Each row has a name. Each question is about the rows just above it.

[118 130 134 143 139 116 118] = J285
[143 130 150 144 128  90 166] = J829
[ 86  89 210 101 210 104 209] = J186
[158 140 106  76 107  87 209] = J408
Right after [144] comes -> [128]
Right after [101] comes -> [210]
Right after [106] comes -> [76]
What comes right after [158] in the named rows? -> [140]
The entry that follows [90]: -> [166]
What comes right after [86] in the named rows? -> [89]
The entry that follows [134]: -> [143]

[103 125 112 105 117]  J977
[ 95  99  82 103 128]  J292
[107 126 107 124 114]  J683
[140  88 133 102 102]  J745
[150  70 162  84 111]  J340
[128 140 126 134 110]  J644
[ 79  61  94  91 130]  J161
[ 94 124 102 118 115]  J403
[107 104 139 116 104]  J493
Where do [ 79  61  94  91 130] appear? -> J161
Right after [125] comes -> [112]

[136 142 136 130 128  80 109 149 124 181 122 175] -> J317
[194 137 181 133 133  68 143 140 130 122 150 113] -> J927
[129 151 174 130 154 118 120 134 127  88 113 173] -> J39
[137  92 114 128 127 123 131 110 132 108 148 165] -> J576
[ 95 143  98 132 120 139 119 165 121  83 130 218] -> J176
[102 108 128 133 122 117  76 162 133 130 151 148] -> J979
[158 102 154 115 112 123 137 135 130 124 137 111] -> J891
[117  75 151 118 119  77 134 129 121 138 107  84] -> J897
[100 138 110 123 112 140 135 108 131 110 140  87] -> J627
What comes right after [75] in the named rows? -> [151]
What comes right after [100] in the named rows? -> [138]
What comes right after [109] in the named rows? -> [149]
What comes right after [92] in the named rows? -> [114]
What comes right after [194] in the named rows? -> [137]
What comes right after [139] in the named rows? -> [119]
What comes right after [162] in the named rows? -> [133]

[ 67  78 188  97 162  51 109] -> J367
[ 76  57  58  84  75 197 112] -> J445
[121 116 111 131  60 161 167] -> J355
[206 154 108 176  48  83 131] -> J373
[105  99 143  98 158  54  75] -> J579
Right after [57] comes -> [58]
What comes right after [48] in the named rows? -> [83]
What comes right after [67] in the named rows? -> [78]
Right after [111] comes -> [131]
Right after [99] comes -> [143]
What comes right after [98] in the named rows? -> [158]

[164 152  41 129 137 141 134 148 113 104] -> J805
[164 152  41 129 137 141 134 149 113 104] -> J301
[143 180  61 119 135 149 128 137 116 101] -> J807
[143 180  61 107 135 149 128 137 134 110] -> J354
[143 180  61 119 135 149 128 137 122 110] -> J713
The entry that follows [148]: -> [113]
Whose row is [164 152  41 129 137 141 134 148 113 104]? -> J805
What comes right after [122] in the named rows? -> [110]
Whose row is [143 180  61 119 135 149 128 137 116 101]? -> J807

[118 127  75 170]  J598
[203 127  75  76]  J589
[118 137 128 172]  J82
The entry that follows [137]: -> [128]
Right after [203] comes -> [127]
Right after [128] comes -> [172]

[161 196 182 103 145  94 119 160 127 132  92 128 135] = J268
[161 196 182 103 145 102 119 160 127 132 142 101 108] = J808
[161 196 182 181 145  94 119 160 127 132 146 101 108] = J972
Which row holds [161 196 182 103 145 102 119 160 127 132 142 101 108]? -> J808
Right after [181] comes -> [145]
What comes right after [142] in the named rows? -> [101]
[161 196 182 181 145  94 119 160 127 132 146 101 108] is in which row? -> J972

[106 156 175 107 105 143 137 142 173 125 134 111 156 187  64 133 188 174
 143 130 107  79 116 105 146 135  80  78 200] -> J655
[120 161 159 110 110 146 144 131 174 137 132 105 134 175  74 131 179 182
 147 124 114  74 113 110 136 126  90  96 192] -> J437
[120 161 159 110 110 146 144 131 174 137 132 105 134 175  74 131 147 182
 126 147 114  74 113 110 136 126  90  96 192] -> J548
[113 155 145 103 104 140 146 120 174 151 128 120 131 161  84 141 164 164
 137 124 119  80  99 116 140 126  97 107 186] -> J612
What comes right after [155] in the named rows? -> [145]
The entry that follows [187]: -> [64]
What comes right after [97] in the named rows? -> [107]

[ 83  79  71  68 176 166 168 177  71 197  91  85  70  65 162 184  75 189
  79 193 155 185 190 172  74  70 115 183  72  71  67 177 175  72  69 100
  83 196 192  86 105  79 182 188 171 196  72  77  80 190  74  69  75  79
  62 169 186 140 184  86] = J963
[195 196 203 206  72  71  67  71 204  56 186 195 200 206  79  60 203  51
 194  47  83  56  57  64 199 207 154  63 200 204 207  64  75 206 205 169
 195  50  55 186 166 195  59  51  73  48 204 200 196  56 205 202 201 201
 206  60  67 118  52 187] = J657
[195 196 203 206  72  71  67  72 204  56 186 192 204 206  79  60 203  51
 194  47  83  56  57  64 199 207 154  62 201 204 207  64  75 206 205 169
 195  50  52 186 166 195  59  51  73  48 204 200 196  56 205 202 201 201
 206  60  67 118  52 187] = J512
[193 199 206 206  64  72  68  63 204  44 187 189 122 211  80  52 197  45
 200  41  81  50  47  64 205 205 162  54 205 204 205  56  66 206 206 172
 195  41  44 194 168 199  51  48  67  41 201 200 197  47 200 205 200 199
 212  61  55 121  51 192] = J893
[188 192 197 196  73  77  71  76 195  53 182 185 194 199  88  56 194  52
 193  51  79  54  56  72 194 197 168  62 197 197 199  62  75 194 195 173
 187  50  53 189 172 192  59  54  67  50 193 193 192  54 194 196 194 190
 202  68  63 122  60 187] = J532
[112 116 118 122 129 130 133 128 120 138 112 112 122 118 127 139 111 136
 113 136 139 135 137 129 116 119 127 134 114 116 115 136 130 123 121 124
 115 136 135 115 127 114 135 137 137 135 121 113 113 138 114 118 113 121
 115 132 134 130 132 113] = J226
[195 196 203 206  72  71  67  72 204  56 186 192 204 206  79  60 203  51
 194  47  83  56  57  64 199 207 154  62 201 204 207  64  75 206 205 169
 195  50  52 186 166 195  59  51  73  48 204 200 196  56 205 202 201 201
 206  60  67 118  52 187] is in which row? -> J512
Whose row is [112 116 118 122 129 130 133 128 120 138 112 112 122 118 127 139 111 136
 113 136 139 135 137 129 116 119 127 134 114 116 115 136 130 123 121 124
 115 136 135 115 127 114 135 137 137 135 121 113 113 138 114 118 113 121
 115 132 134 130 132 113]? -> J226

[117 128 146 176 106  89  83  75 109 140  94 157 115 107 139 154 128 143
 146 146 149 106 164 114 146 155 111 125 145 103  85 155  98 138 170 130
 129 131]  J541
[124 135 160 159 105  84  95  82 114 154 106 175 119 105 143 157 119 152
 135 162 134 115 141 115 141 156 105 108 144 100  95 155  83 152 156 141
 139 117]  J4
[148 196 177  79 139 137  71 132 110 137 109 189 141 121 145 137 115 130
 105 148 115 123 121 115 150 148 122 118 112 170 112 150 120 136 123 138
 125 147]  J930
[142 156 145 160 110 117  70  77 107 118  87 149 125  98 143 157 137 141
 152 134 144 106 157 117 148 157 120 129 127 124  81 170 104 129 162 113
 129 136]  J23
[ 94 132 153 137 128  90  71 114 107 163  98 187 114 135 135 134 112 122
 118 156 149 130 162  97 154 150 109 125 157 125  98 139 118 131 162 152
 123 162]  J380
[ 86 122 160 119 130  81 105 135 117 182 122 195 117 145 134 124 101 130
  99 171 135 127 140 104 141 143 106 109 161 115 126 120 111 149 141 167
 131 144]  J79
[169 129 130 176  98 121 151  74 141 108 126  99 134  91 138 155 144 163
 165 125 119 128 116 151 116 134 126 146 111  95 114 156  89 145 128 107
 143  74]  J326
[100  69  94 139 136 121 195 159 149 140 163  92 123 153 105 103 129 117
 118 121 125 143 120 136 105  98 132 129 147 106 169  84 148 129 112 142
 129 115]  J59
[ 89  93 144 109 139  95 166 158 138 176 155 161 118 154 122 110 103 129
  90 161 118 141 112 120 120 120 116 108 158 109 160  94 123 150 113 171
 134 120]  J219
[117  71  87 196 108 109 166  99 138 116 134  74 117 119 117 131 145 135
 163 110 145 123 146 137 113 119 129 134 145  82 126 122 123 128 145 111
 125 105]  J721
[159 169 158 152 106 116  83  75 116 122  97 155 132  91 148 161 134 155
 150 141 128 113 137 127 142 158 116 117 115 122  89 172  91 143 146 120
 135 113]  J164
[136 106  82 131 137 167 171 150 141  92 146  60 136 135 114 110 147 113
 143  88 124 136 122 147 111  99 164 154 112 137 150 111 162 104 112 102
 119 122]  J147
Which row holds [136 106  82 131 137 167 171 150 141  92 146  60 136 135 114 110 147 113
 143  88 124 136 122 147 111  99 164 154 112 137 150 111 162 104 112 102
 119 122]? -> J147
[124 135 160 159 105  84  95  82 114 154 106 175 119 105 143 157 119 152
 135 162 134 115 141 115 141 156 105 108 144 100  95 155  83 152 156 141
 139 117] is in which row? -> J4
Whose row is [117 128 146 176 106  89  83  75 109 140  94 157 115 107 139 154 128 143
 146 146 149 106 164 114 146 155 111 125 145 103  85 155  98 138 170 130
 129 131]? -> J541
Whose row is [117  71  87 196 108 109 166  99 138 116 134  74 117 119 117 131 145 135
 163 110 145 123 146 137 113 119 129 134 145  82 126 122 123 128 145 111
 125 105]? -> J721
Which row holds [159 169 158 152 106 116  83  75 116 122  97 155 132  91 148 161 134 155
 150 141 128 113 137 127 142 158 116 117 115 122  89 172  91 143 146 120
 135 113]? -> J164

[151 149 145  50 147  46 147  64 103  53 148  86 150  50  95  96]  J85
[135 136 121 133 143 135 147 148 123 131 131 131 128 131 122 140]  J587
[124 124 136 153 127 137 128 149 133 156 131 147 133 147  95 130]  J283
[135 136 121 133 143 135 147 148 123 131 131 131 128 131 122 140] is in which row? -> J587
What comes right after [145] in the named rows? -> [50]
The entry that follows [123]: -> [131]
Whose row is [124 124 136 153 127 137 128 149 133 156 131 147 133 147  95 130]? -> J283

[178  89 129 130 165] -> J940
[127 112 111 123 142] -> J288
[127 120 119 123 118] -> J961
Right after [111] comes -> [123]
What comes right after [129] in the named rows? -> [130]
The entry that follows [119]: -> [123]

[119 141 132 201 133 133 118 102 122 105 127 118 126 125 103 166 141 138
 112 136 122 139 140 132 131 128 122  95 146 137 117 117 134 151 134 148] -> J674
[146 171  83 179 104  79 154 153 115 116 105  60  99 119 164 127 113 147
 147 203 122 139 140 132 131 128 122  95 146 137 117 117 134 151 134 148] -> J72
[148 113 125 130 120 118 150 108 138 156 122 144 132 145 165  67 109 119
 149 116 137 121 105 119 124 125 136 177 100 110 144 139 113  98 129  92] -> J768
[160 184 126 154 120 158 161 116 102 132 215 137  71 168  75 100 134  69
  56 105 160 116 104 119 161  73  69 151 178 145 158 137 168 154 141 121] -> J765
[146 171  83 179 147  79 154 153 115 141 105  60  99 119 164 127 113 147
 147 203  84 202 120 137 101 165  89 138 135 170  77 158 126 148 100 126] -> J138
Right after [202] comes -> [120]
Whose row is [119 141 132 201 133 133 118 102 122 105 127 118 126 125 103 166 141 138
 112 136 122 139 140 132 131 128 122  95 146 137 117 117 134 151 134 148]? -> J674
What comes right after [75] in the named rows? -> [100]
The entry that follows [84]: -> [202]
The row with [148 113 125 130 120 118 150 108 138 156 122 144 132 145 165  67 109 119
 149 116 137 121 105 119 124 125 136 177 100 110 144 139 113  98 129  92] is -> J768
Right after [109] comes -> [119]
Right after [184] comes -> [126]

[127 105 140 135 158 153 109] : J952
[157 105 119 103 102 165 131] : J738
[121 116 171 140 118 157 144] : J513
[159 120 104 164  73 162 158] : J109
[127 155  87  72 107 133 115] : J704
[ 91  75  84  85 158 125 157] : J395
[ 92 145 182 172 169 145 122] : J760
[112 112 170 156 115 168 155] : J942
[157  91  71  58 171 109 153] : J29
[171 116 121  96  96 140 112] : J826
The entry that follows [159]: -> [120]
Right after [118] comes -> [157]
What comes right after [170] in the named rows? -> [156]
Right after [164] comes -> [73]
The entry that follows [165]: -> [131]
The entry that follows [58]: -> [171]
The entry that follows [172]: -> [169]

[114 130 113 135] : J52
[117 130 113 135] : J209
[ 64  57  69 154] : J521
[117 130 144 121] : J890
[117 134 113 135] : J688
Right after [69] comes -> [154]
[ 64  57  69 154] is in which row? -> J521
What comes right after [64] in the named rows? -> [57]
What comes right after [144] in the named rows? -> [121]
[117 134 113 135] is in which row? -> J688
The entry that follows [134]: -> [113]

[ 80 154 119 122  97 117 125 106 117 121 110 134 133 154 152 154 171 162
 152 132 125 124 152 131 148 150 147 138 176] = J308
[119 154 121  91  97 117 125 106 127 136 184 205 168 154 152 154 186 185
 199 132 132 130 152 156 150 156 172 186 176] = J462
[119 154 121 111  94  93 125 106 122 121 112 134 133 154 152 152 171 162
 132  87 110 113 149 131 144 151 147 138 135] = J523
[152 154 150 122 127 121 143 136 122 126 112 134 133 154 152 154 168 162
 152 132 119 131 134 156 148 151 162 138 176] = J370
What comes right after [111] in the named rows? -> [94]
Right after [93] comes -> [125]

[137 114 140  87  59  90  88 174 100 158 146 175 145 176  89 107 137 138]  J441
[128 123 156 121 173 107 113 152 120 144 149 154 134 125 113 193 165 137]  J822
[135 104 135 128  64  94 121 133  92 129 135 130  77  71 100  47  48  58]  J828
The entry that follows [59]: -> [90]
The entry that follows [133]: -> [92]

[ 81  97 133  95 188 176 211 176  82 198]  J847
[170 157 121 161  79  86  48  88 177  59]  J103
[135 155 169 125 117 189 115 146 106 105]  J58
[139 112 102 148 118 111 120  97 168 138]  J864
The entry that follows [81]: -> [97]
What comes right after [177] in the named rows? -> [59]

[140 125 148  65 154] = J646
[139 151 131 131  96] = J346
[118 133 108 138  77] = J318
[ 98 108  92 134  81] = J724
[146 118 132  75 206] = J818
What comes right after [133] in the named rows? -> [108]
The entry that follows [140]: -> [125]
What comes right after [138] in the named rows? -> [77]
Right after [132] comes -> [75]

[150 121 110 121 145 178]  J191
[108  91 111 112  99  46]  J417
[168 150 119 130 130 129]  J116
[168 150 119 113 128 136]  J886
[108  91 111 150  99  46]  J936
Right after [110] comes -> [121]
What comes right after [128] in the named rows? -> [136]
Whose row is [108  91 111 112  99  46]? -> J417
Right after [145] comes -> [178]

[108 106 174 179 174 105 110 104 113 174 108 122 175 175] : J185
[ 99  96 158 154 158  96 156  97 100 158  99 100 155 158] : J969
[132 134 114 114 114 134 115 134 131 114 131 130 115 114] : J749
[187 187  88  94  88 186  90 186 186  88 191 190  89  88] : J578
[ 87  84 173 170 173  83 173  83  92 173  88  95 169 173] : J214
[113 113 150 152 151 114 191 113 113 150 113 115 152 150] : J482
[120 124 142 141 142 123 140 122 116 142 125 113 144 137] : J748
[ 82  82 188 191 188  81 192  80  86 188  87  98 189 189] : J831
[156 155 109 109 109 152 111 152 159 109 157 161 107 108] : J322
[137 135 109 147 144 134 143 133 139 143 139 145 144 142] : J280
Whose row is [137 135 109 147 144 134 143 133 139 143 139 145 144 142]? -> J280
Right after [80] comes -> [86]
The entry that follows [159]: -> [109]
The entry that follows [190]: -> [89]
What comes right after [95] in the named rows? -> [169]
The entry that follows [110]: -> [104]

